Each named move below is a turn or a mirror, shown by a few rows before and after it. Which moves, in which order, take the first row of each later pair to the second? The first pair is answered.
move H:
[-11 -12 -28 -18  25 -42  25 -16  25  11  -1 -14 -12 -13 -24  -1  52   8
  -9  36 -26  23   2  32  -9 -13  -7  13 -13 -32 -30  13 -44] -> [-16 -10 -32 -19  22 -52  23 -17  13  10   8 -10 -12  -9 -28  -4  58  -5
  -5  44 -32  22  -1  33 -10 -12 -10   8 -13 -33 -19  17 -40]
[ -6   5 -13  14   1  -6 -13  15  -8   7  17  15  -3 -12  10  -6  -9  -1
  14   4 -16  21  -3  -5   4  -6 -14  13   3  -8   5  22  -4] -> [ -4   4 -10 -12  -2  26  14  -2   3  10  -9   3  -1  13   4   2  -3  21
   5   0   6  10   0   0   1 -18  18 -10 -10  -2 -23   7 -10]
[  7   3   3  -3  -4  -8 -25  23 -19  -4  17  10  -5 -13  -4  -2 -19   1
  -4  -5 -12 -14   4   4   9  19  -7  15   2  -5  11  29   2] -> [  2  -2  15 -25 -18  21   5   9 -12   5  -6  -1   0  12  -9   3 -12  16
  -8 -12   8 -20  -1  17   6  17  14  -5 -12   3 -22  18  -7]
move J:
[ 16   9  11  -4  40  21  29 -33  27   9   4   4  -1  -3  31 -15 -21   3
  13 -53 -16   9   0  22  -3  15 -10  12 -12  19 -17 -88  11] -> [ 10  12  11  -5  46  12  35 -35  23  19   6   1  -3  -2  25 -18 -12  11
  12 -38 -18  21  13  13 -10   6 -13   8 -11  16 -26 -82  -1]
[  0  24 -53   1  28  43   0 -41  -7 -44  21 -53  13  26  12   2 -17   0
   1   1  15  10  -5  33 -27 -45  33  15 -21  18 -44 -47  10] -> [  7  19 -57 -14  21  45   7 -39 -13 -48  16 -45  18  25   5   5 -14  -4
  -8  -4  20   9  -7  37 -17 -42  44  12 -19  21 -52 -40  11]
[-12   2  -7  31  11  22  31  -6  11  19  -8 -17  -1  27 -11 -13 -18  -6
  27 -20   6   6   8 -12  -3 -14   2 -15 -18  -8  -1  13   4] -> [ -9  -3   1  25   9  33  31  -3  15  17 -12 -18  -5  20  -7 -14 -14  -6
  24 -24   9   4  10 -16   6 -12   8 -19 -28  -9   0  11   7]
[ 54  -6  10  -8   9 -23 -26  23   9 -39  18   6  -3 -49  26  15 -18 -53
  -3 -27 -36  23 -47  -8  12  50  11  36 -54   0  11  30 -10] -> [ 34   0  19 -14  18 -29 -25  15   9 -37  23   2 -14 -55  16  10 -11 -42
  -4  -3 -28  40 -37  -8 -12  34  -9  40 -59 -15 -10  23 -27]
move F:
[ -4  12 -25 -20 -11  17 -21  26   0  -2 -25  17   8  33  13 -18  31 -49
  35 -48  10  29  23   8  30 -31  44 -49  57 -10  20 -62 -26] -> [-12   4 -35 -12   2  -8 -36  38  -6   1 -17  26  -8  18  17 -28  45 -47
  38 -28 -11  54  38   1  27 -28  22 -38  57 -16  34 -48 -41]
[-14 -13   0 -12 -30 -10  15  34 -20 -23 -11  -9 -15  13   4 -36  35 -12
  -4 -10 -14 -20  -3  24   4  -7 -29  28  -5  -5 -26 -18  14] -> [-12  -7  -4 -15 -27  -7  17  26  -9 -23  -3  -7 -12  17  12 -37  34 -11
   1 -14  -7 -28 -12  20   5 -12 -33  29 -13   5 -18 -27  19]
[-15  -4 -11 -28 -24  -9  27 -11  12  11 -39 -15 -28  59 -30 -33  38  67
 -17  16  -3  27   9  15 -34  -5  66 -49 -21 -14 -80  19 -62] -> [ 33  70  24  49   0 -13  33 -36  30 -20  12 -31  11  14  49 -12 -22 -45
  42 -20 -11  36 -47  12 -30 -29  11  -7 -23  24  36 -73  17]

Between the rows of a pair lie 2 to 3 moves.
[ 41  31  19  23  12  12   0 -17   8 -20  29 -14  40 -17  21   4  -5 -43
  42 -37  -6  -9 -52  -1  12  -9  -9  15  -4   8  49 -35  54] -> [ 14 -11  13 -48  -8  54  43 -13  13  10 -18 -14  25  37 -17   4  27  33
   2 -21  23 -39 -29  15   3  -3  49 -38 -11  -6 -60   9  -4] | H F F
[-24  32 -15  -5  18  69  79 -24  18   3   8 -28  29  28  22  -5  24  96
  23  33  51  20  42   1 -87  73 -27 -59  23 -55 -66 -38 -17] -> [ 29  16 -18   5 -21  88  66  -7  23  -9   2 -31  67  47  23  27 -11  46
  17 -39  42 -47  16  -4  -4 122  26 -54  59  -5 -16 -50  66] | J J
[-12 -64 -15 -73 -39  48  -1  24   3  22 -40 -20  -6  67 -58 -14  -5  47
 -85 -77 -26 -78  14  -8  97  31  90 -12  29  19 -31  72 -50] -> [  0  72  13  46  53 -37 -14 -28   9 -34  61 -44   0 -51  66 -30 -39 -77
  17 -32 -59  38 -20 -16  17 -57 -90  76   5   5 125 -45 -17] | F J
[ 39 -50  -8  -4   0   4  22  24  -3  -6 -37   0  12  51 -19  29 -30  29
 -32 -62   9 -56  27  11  15  51   8 -29  17  18  -3  28 -23] -> [ 56 -16   3  20   8  30  50 -11   6 -16 -37 -10  24  52  13  34 -54  11
 -11 -68  26 -54   8  13   1  31   8 -33   4  34  11 -19 -10] | F H
[ 19  10  12  -4 -14  31  22 -32   4 -13 -18 -33  11  21  16  11 -20  -5
   6 -32  33 -22 -26   7  -7 -13  28 -27  -9  30  -3 -34  10] -> [ -9 -23  -2 -30 -11  16  16 -17  -1   7 -30 -19  -4  28  -6  -6   9  40
 -15  -4  24 -16   5   9 -13  -2  36 -37  -9  14 -44  16 -21] | F F
[-12  -5  -5  43 -30 -42 -21 -29  10   2  -1  20   2 -43 -11  22 -12   7
 -12   8  -7   7 -12 -26   6  12 -45  27  -8   1  77  12 -24] -> [  7  17   4  49 -38  -8  13 -32  24  -2 -13  14  22 -22   8  31 -26   0
   1 -20  12 -17 -32 -18  11   3 -24   7  -9  21  77 -24   0] | F F
[-62   9 -26  10  49 -58 -47  -2   4  12   1   9  -4 -24  -2 -45  13 -35
  17  73   0  62  54  -8 -52  -9 -82  22  10 -11  -2  24 -57] -> [-33  65   6  14  47  21  22 -74  40   4 -26 -36  38  20  47 -13 -17 -48
  50  22  55  27   3  18 -54 -50 -41 -11 -24  31 -14 -77 -22] | H F
[-72 -16   9  18  41 -58 -40  27 -30  21   8 -20 -37 -62  26  -9  13 -17
   2  17 -59  31  53 -24  32  23 -53  11  64 -18  -5   7  16] -> [-38  25  40  -1  16  40  52 -44  11  15 -44 -60  -3  -2  61  19  -7 -11
   8 -36   6 -21  -7   8  25  -9  13 -50  29  22 -51 -69  45] | F F H
[-12 -16 -30 -38  -6  13  12  -6   2  12 -29  -1 -16   6 -30  -3  21  56
 -25   8  -4   9  35  -3  -8  15  33 -31   8 -29 -49  52 -58] -> [ 41  13 -18  30  -9   7  -5  -4   6 -18   8 -11  19 -31  17  25 -26 -40
   7 -49 -19 -13 -12 -15  44  28  -1   7  37  18  69 -17  30] | J F
[ 27  -3  11   3 -35  37  -9  12  11   0 -18 -19  32  27   4  25 -27 -19
   7 -37   5 -49  -7   3  32  10  50   1  12  33  30 -32  27] -> [ 25 -26   3  -6 -35  32  -7  19   7   5 -23  -7  19  27  -4  23 -16  -7
  -7 -31  -1 -54  -1   5  34  28  63  -3  26  32  11  -5  26] | H F F
[ 32  38  16 -77   2  11  58 -68  36   0 -16 -18 -40  25  38  36  -9  46
  28 -14  40 -42  -9  39 -10 -56  27  -3   0  14 -34 -59  81] -> [ 27 -34 -17 -92 -23 -34 -16  17   9  12 -13  28 -64  16 -24  26  11  64
 -23 -10  -4 -62  41  17  49  13  56  17  48   8 -32  35  84] | H F J
[ 41 -30 -15 -34  30  20  -9  46  18 -22  -2  24   5   0  11  18 -18 -27
  -4 -29   6 -44  25 -40  10  44  29   3  -7  57  13 -27  63] -> [ 30 -42 -21 -37  21  12 -27  64   7 -16   4  30  -5   1  -4  17  -5  -9
 -11 -20  -3 -32  41 -41  12  54  26   4   1  48   5   1  56] | F F H
[ 17   3  -1  -5 -33  19  16  -1  -3   4 -29  -4  16  31  10  25 -24   4
  -2 -37  15 -38 -17   1  35  12  57 -12   3  20 -16   0  25] -> [-10  13 -11  21   9 -54 -33  11 -21   2  21  20 -10 -31  14  -6  -5  -9
  11  28 -29  37  10 -20 -10  -5 -27  25  -1 -20  16  27 -12] | F J
